M: a few groups of rows, each row roughly a mix of its group's hidden directions
M (93 x 12)
[[ -6 -21  10 -15  17  14  -4   1  -4  14   3 -18]
 [-19  18   0   2   2  28  -3 -14   3  12  -3   1]
 [ 15   2  28  14   0   4  -7  -8  -4   8  19   7]
 [ 20 -10   0  26  21   8   0  -3   4  12  -3  -4]
 [ -6 -10 -13  20   5  -4   0 -18  -6  14   2 -24]
 [-17  23  -1   5  -1  -5  10 -17 -21   5  10   8]
 [-18 -10   7   5  -4  16   7  -9  -5  20  -1 -23]
 [ -9   3   1 -26  17 -22  10  11   0  -1   6  -6]
 [-12   5  21 -19  15  -1  -7   2   9   7  20  -8]
 [ -6  14  -4   9  18  -8  19 -24 -13   6   2   1]
 [ -9 -12   9   4  -3  19 -10  -6 -17  20  13 -13]
 [ 10   2   4 -16 -28   6  -5  19   8  13  -4   1]
 [ -3   8  -5  -6   5   0  31  13 -10   0  -9  19]
 [ -5  -3  11  26 -15  -7  10 -19 -11  -2   7 -10]
 [-15  27 -14   6 -13  -9   2  -5 -17  11   1   0]
 [ 15  -7   8  -4 -18   8 -14  25  14  -1  -2   8]
 [  5  10 -15  -7  -4 -21  -7  20   1 -11   0  19]
 [ 10 -24 -10  27   2   5  -8  -1   9   7   1 -13]
 [-12  -1  15  12  12   1  -8 -28 -14  -8   9   8]
 [ 16   5   9  16 -12  -4  -7 -25   3   5  18  -9]
 [ -1   3   4  17  -6  26   1  19   3  -3 -10  19]
 [  1  23   7  24 -16   7   3 -15  -7  -9   9   0]
 [  4   0  11  18 -18   6 -24  13   1  -3  15  10]
 [ -2 -12 -20 -17   5 -22   2  -9  -7   0  -8 -19]
 [ 13   9   7  20 -10   0  11  21  11   9  14 -11]
 [ 11   8   1  -1  -5  -5  22 -28 -13   9   8   5]
 [-19  -5  -9 -27 -21   5  -4  11  -3  -1  -4  -7]
 [ 24   6  20  -4 -15   1  -7  16  13   3   2  12]
 [ -2  -7 -11  23   8 -10   0 -20  -3  10   3 -22]
 [  3   6  -7  11 -17 -30   1  10 -10 -12   6   9]
 [ -8   4  19   2   2  33   1   1   4  14   9   6]
 [ -9   4  16   2  -1  11   5 -17 -21  17  18   0]
 [  2  10  25  -9   4  -6   9 -12  -1 -14  15  19]
 [ -1   0   1 -21   9 -22   3 -19  -4   6  13 -16]
 [ -9 -11   7  10  -7  11  11 -21 -13  14  20   1]
 [  5   8  15 -14  -1  16 -19  25  -5   1  -4   8]
 [  2  13  26  11  -2  15  -5   2  10   2  18  13]
 [-10   4 -28  -4   8 -15   5   1   5  -9 -20 -11]
 [  6  14  26   7  -2  10   1 -10   6   8  23   7]
 [ -6  21   6  17  -1   2  -7 -21  -8 -13   8  16]
 [-15 -11   5  -9   8   7 -33   4   9  -8  -3  -6]
 [ 10  10  17  23 -10   7 -14   2  10  -9   9  15]
 [ 10  -3   9 -18 -12  19  -5  24   4  10  -5   9]
 [ 15  -5 -10 -19  14  -1  -1  10  20  -3 -14  14]
 [  4  22  10  20 -14   6  -2  -9 -13 -10  16  -4]
 [ 20 -13   1   8   9   7  -7   5   6  20 -10 -21]
 [-13  16  13   7   1  21 -10 -11 -16   2  16  -8]
 [-19  -4   2 -18  16   1 -10  25   6  -8  -7   3]
 [-11 -11 -12 -17   7   4  12  12  -2  16  -6 -23]
 [ -4   8   4 -23  13 -15  24  -7  -9   5   8   5]
 [  0 -12   7   3   4   4   3 -21 -10  22   8 -24]
 [ -9   5  -4  17  -1  -2 -17  -9 -16  15   6 -23]
 [-15  25 -14 -10  -1   4 -15  15  -5   2   3  15]
 [-22  -4   3   2   6   5   0 -21 -21   6  14 -13]
 [  9   0  -5  27 -13   5 -10  19   8 -11 -10   6]
 [ 14   3  19  -5 -18   7 -20  20   4   4   4   6]
 [ -7 -12 -20   0  -3 -12   4 -11   5   7  -9 -29]
 [  2   0   3  34   0   5 -15   1  -3  -4  16  13]
 [ 19  -3  11  21 -10   4  17 -18   8  -8  -3  -8]
 [  8  13  12 -21  -1   4  11  13   5  -8  -4  26]
 [ 12 -11  19 -15 -16  10  -4  14  13  -5   7  14]
 [-19 -28 -19  -3 -12   8   7  -2   5  -5   2  -4]
 [  2   5   3  20  -6  10  -5  27   8 -12  -8  17]
 [  0  10  13   2  -1  21  14 -15  -8   6   4  24]
 [ -2  12   1 -13   9 -10  25   2 -11  -6  -2  24]
 [  7 -10   8  21 -13   0  21 -18   6   2  -6 -14]
 [-14   5   4 -22  16  -2   9   2  -8  -9  -6  24]
 [-12   1   6  24 -16   3  14 -21  -4   7  -2 -12]
 [  8  16  -7  21 -19  -9  12 -10  10 -10  -8  11]
 [  3  20  -6 -15  15  19 -14   2  10  -5  -3  18]
 [-12  -3   9 -17  14 -13 -23  11  12  -7   7 -11]
 [ 18 -26  14 -10  12   1   1   5  -3  -2   7 -18]
 [  2 -10   1  10  -7   6 -25  -3  12   7   7 -27]
 [ -4 -19 -11  15  13   9 -20   6  -1   1  -5 -20]
 [  3  10  -2  23  12 -13   7 -23  -9  10   6  -9]
 [-11 -24 -20   5   9  13  -9   8   1   0 -10 -15]
 [ 11   2  17  22 -11  -2   6 -13 -12 -11  15 -12]
 [-23  -8 -24  10  -3   1 -16   9  -2 -15  -2  -6]
 [ 12 -24  -2 -18   9   1   7  14  13   9 -10 -12]
 [  9  -2   2   8 -11   8  -3 -36  -6  10   7  -6]
 [ 16 -13   5   4 -14  11 -20  22  12   6  -2  -4]
 [  1 -10  -8  21 -11  15 -18  17   9  -3 -12  -9]
 [ -7  -4  -5   9   0  13 -10  23   3 -14 -19  18]
 [  8  13  27   3  -6   5 -10   5  -4  -4  17  20]
 [  8  -4  -9 -12 -11   5   7  28   8  14  -5 -18]
 [-20  -4  12  17  -6   8   5 -21 -13  10   6 -14]
 [ -5  14  -5  -9  19   9 -13 -10   8  -7  -6  26]
 [  4 -18 -10  -6 -12 -18  12  21   5   9  -8 -12]
 [ -6  -2 -17 -12   8 -14  15  19  -8 -10 -18   9]
 [ 19 -15  20 -11 -13  12   2   2   7  18   5  -5]
 [  1 -24   4  14  -7 -14  19 -15   4   4 -10 -10]
 [ 20   5 -13 -11   0 -15  -1  20  12 -11  -6  15]
 [ -4 -25   2  12 -11 -20  16  -5  -3   7  -5 -14]]

one row of each group, then the others: which group is each in?
[ 11   2  -7 -24  20   6 -11  12  12  -5  -6  15] -> X
[  6  13  22   7  -1  -5 -14 -12   7 -11  17  17] -> S
[ 3  1  1 -8  6 21  7 20  0 -5 -6 28] -> R

[  6 -18  -3 -18 -20  11   1  18  15   2  -7   1] -> R
[ 27 -10   8   6   5  10 -12  19  13   9  -9  -2] -> R
[ 5 12 14 19 -8 21  7  6  2 -1  2 24] -> S
[  0  17   3   1  13   2 -16 -12  -5 -18   8  24] -> X
[ 14   1 -15   8 -10  -9  28  -5  -8  13   0 -13] -> S
[ 19  -2  13 -28   6  -2  11   4  12   4 -14  -5] -> R
[-11   4  19 -15  10  15   6   1   5  19  18  -9] -> S
[  6 -20  -6 -17   4  11  18  -3   4  18 -11 -14] -> R
[  7 -20  -7 -10  -1   1  15  11  17  14 -16 -13] -> X
